(in the rows, 128 means zero)
Each row of D is roughly a mix of the hidden directions of one of 3 groups; one row fits no group.
D:
[[118  72 127 126 178 129 138 164 170 146 166 150]
 [ 98 143 186 100  86 128 144 124 141 183 142 110]
 [170 143 149 138 151  72 108  98 124  95 133 176]
 [ 89  84 156 109 135 171 171 148 112 171 130 117]
 [124 120 198  91 120 136 146 119 137 137 178 166]
 [159 110 129 151 154 109 103  78  91  86  86 118]
 [159 154  99 170 156  73 141 149  99 112 116 162]
 [ 94  97 106 172 157  95 137 114  94 169 115 163]
 [145 170 133 159  89 125 114  88  66 132 101 118]
 [116 128  77 163 163 101 161 165  82 139 121 146]
 [128 108 139  50 160 175 122 106 119 122 104 130]
 [101 109 131 132 120 165 155 125  88 174  71 100]
 [141 114  67 103 175 152 109 155 167 111 118 150]
 [121 131  71 143 147 103 124 161 162  91 169 162]
 [148 179 116 125 107  76  85 106 161  95 141 126]
 [138 138 188 124  89 144 131  95 110 158  83  95]
 [128 117 156 106 108 194 144 132 110 159  93  83]
 [133 135 100  73 151 189 137 136 106 134  88 153]
 [127  53 126 170 178 125 139 143 119 118 142 110]
 [149 158  67 121 135 153 120 126 114  88  87 169]
 [117 130 175 114 119 101 125 143 145 166 193  89]
 [113 137  99 160 120 119 123  92  71 145  67 122]
 [121 137 149 112 108  90 105 126 197 108 173 104]
 [152 138 131 180 129  63  97  93 106 107 129 112]
 [143 128 157  94 131 119  94 110 165  96 196 141]
 [110 117 119 138 114 153 132 110 116 165  45 100]
 [155 186 101 136 109  82  88 105 138  92 128 137]
 [ 91 131 149  76  98 176 157 137 155 162 110 140]
 [115  72 137 106 180 132 141 160 168 142 163 143]
 [114 141 169 154  77 120 142  97  86 140 102  85]
 [165 138 145 149 158  76 125  98  91 117  96 171]
 [104 116 117 116 108 192 147 155 123 162 105  76]
 [116  94 161  98 173 124 130 108 100 157 166 175]
 [153 135 144 109 128 138 127 165 187 108 189 155]
 [108 136 100 159 125 103 126  97  69 143  74 105]
 [102 132 155 114 109 132 149 169 158 180 184 116]
 [122 167 178 129  54 129 156 124 150 115 128 135]
 [ 84 114 163  76 105 166 157 136 159 162 125 122]
 [ 68  80 158 150 109 129 167 132 144 166 121 119]
 [116 162  97 190  72 108 131 125 129 121  93 116]
 [117 141 185 147  85 123 165 105  91 155  94 136]
 [170 154 119 166 154  74 136 132  93 114 100 162]
 [126 109 192 105 122 146 138 121 143 142 186 169]
 [123 157 127 120 104 136 140 183 171 158 187 138]
 [170 115 110 163 163 104  96  95  98  88  94 128]
 [118 137 181 156  89 118 161 104  83 158  96 129]
 [144 186 113 163  67 114 129 139 140 100 108 106]
 [168 140 154 142 157  73 116  91  95 118 104 164]
 [148 138 173 129  96 165 150 122  98 154  74  95]
 [170 126 152 121 171  87 101  87 111 106 124 172]
 [134 138  91 139 150  94 125 159 150  89 188 162]
 [115  83 138 130 190  93 128 127  89 159 158 113]
 [187 156 112 151 167  90 134 154  97 104 124 155]
 [154 103 172  79 167 151 118 133 129 131 184 133]
 [156 122 141  90 158 178 136 159  87 149 145  86]
 [113 118 117  91 118 164 105 143 184 113 185 105]
 [148 171  76 157 134  98  93 107  82 121 130 148]
 [119 153 121 130 108 125 139 184 169 156 191 136]
 [163 179 106 148 111  83  87 109 144  88 132 137]
 [106  47 131 142 170 144 146 119 120 122  96 117]
 [156 120 131 175 151  68  96 111 113 103 157 101]
 [ 63 113 122 140  87 125 123  93 151 162  91 109]
 [116 136  89 145 136 144 167 190  88 155 132  97]
 [123 140 181 128 109  92 123 132 135 171 184  92]
 [149 129 201 140  80 158 156 143 153 137 145 131]
 [114 114  99 131 153 109 115 112  83 130  91  57]
 [106 155 147 118  97 108 135 161 163 164 192 115]
 [148 198 109 105  89 115 100 116 162 105 121 151]
 [119 157  63 131 105 132 108 122 139  94  78  95]
 [123 127 101 118 146 111 115 151 163  91 203 153]
 [140 136 148  96  95 161 101 130 190 104 167 104]
 [141 161 139 104 108 110  98  65 114  95  81 123]
 [107  97 154  71 137 162 161 144 172 124  96 123]
 [120  88  99 145 167 167 163 177  97 143 146 138]
 [106 133 128 164 105 113 134  90  68 151  79 106]
 [110  64 118 101 192 152 118 116 114 153 125 131]
 [157 160 165 107  78 178 115 110 142 111 148 156]
 [133 111  89 111 154 183 141 134 118 119  69 164]
 [ 97 147 109 175  78 101 140 118 121 124  83  88]
 [119 130  79 158 157 120 166 175  78 147 116 128]
 [ 99  92 139 100 144 169 163 175 138 159 167 118]
 [184 181 109 127 130 108  87 106 103  89 126 134]
 [127  91 152  78 160 157 154 162 179 129 130 141]
 [106 158 139 130  63 129 162 142 178 108  96 133]
 [ 96 102 194 101 107 132 144 122 154 165 145  96]
 [133 130 184  97  85 157 102  91 162 133 127  97]
 [ 92 116 194 101  93 128 144 114 155 163 137 101]
 [167 155  91 162 135  88  89 106 128  80 113 141]
 [ 89 136 155 150  82 133 172 136  91 171 120 100]
 [100 125 119 105 118 190 173 163 119 166 114 155]
 [114 133 190  91 104 128 146 118 148 127 179 169]
 [121  91 131 106 152 170  94 111 131 195 113 101]
 [115 133 170 129  77 161 147 114 116 163  85  88]
 [145 118  58 114 172 149  83 130 130 108 118 105]
 [127 133 183 120  77 161 132  99 131 151  88  95]
 [152 134 183 117  90 170 149 150 176 123 145 149]
 [130 136 190 123  89 144 137  98 102 163  93  94]
 [144 170 133 104  88 153 114  95  98 103  87  88]
 [108  68 127 185 162  93 137 130 108 135 141 105]
 [139 144 162 101 104 131 130 150 181 101 192 133]
 [159 118 188 107 121 154 116  78 119 130  78 130]
 [151 129 126 143 135  96  95  69 111  83  81 122]
 [142 134 133 137 146  67 105  99 145  92 156 182]
 [112 102 112 128 137 138 129  84 115 106  45 142]]
One row of each group comes first, with its name. Which group is each row after those in?
[115  81 102 130 166 179 164 172 109 139 132 140] => J
[135 134 193 122 120  96 133 122 105 133 195 106] => T
[129 128 108 144 132  86 104 105 177  82 135 183] => K

[139 128 193 122  91 156 154 142 166 133 158 161] => T
[169 176  88 149 126 102  95 108 108  86 111 148] => J
[ 92 109 155  92 117 174 167 160 140 175 143 126] => J
[130  80 148  77 189 155 130 132 131 144 147 153] => T
[151 127  70 161 159 121 113 115  96  89  88 152] => J
[103 136  71 146 143 114 150 188 115 137 171 116] => K
[162 137 160 106 135 106  94 104 160  86 177 156] => K
[121 161 111 128 101 129 137 182 177 145 182 146] => J
[142 115 164 128  96 183 140 143 182 131 145 168] => T
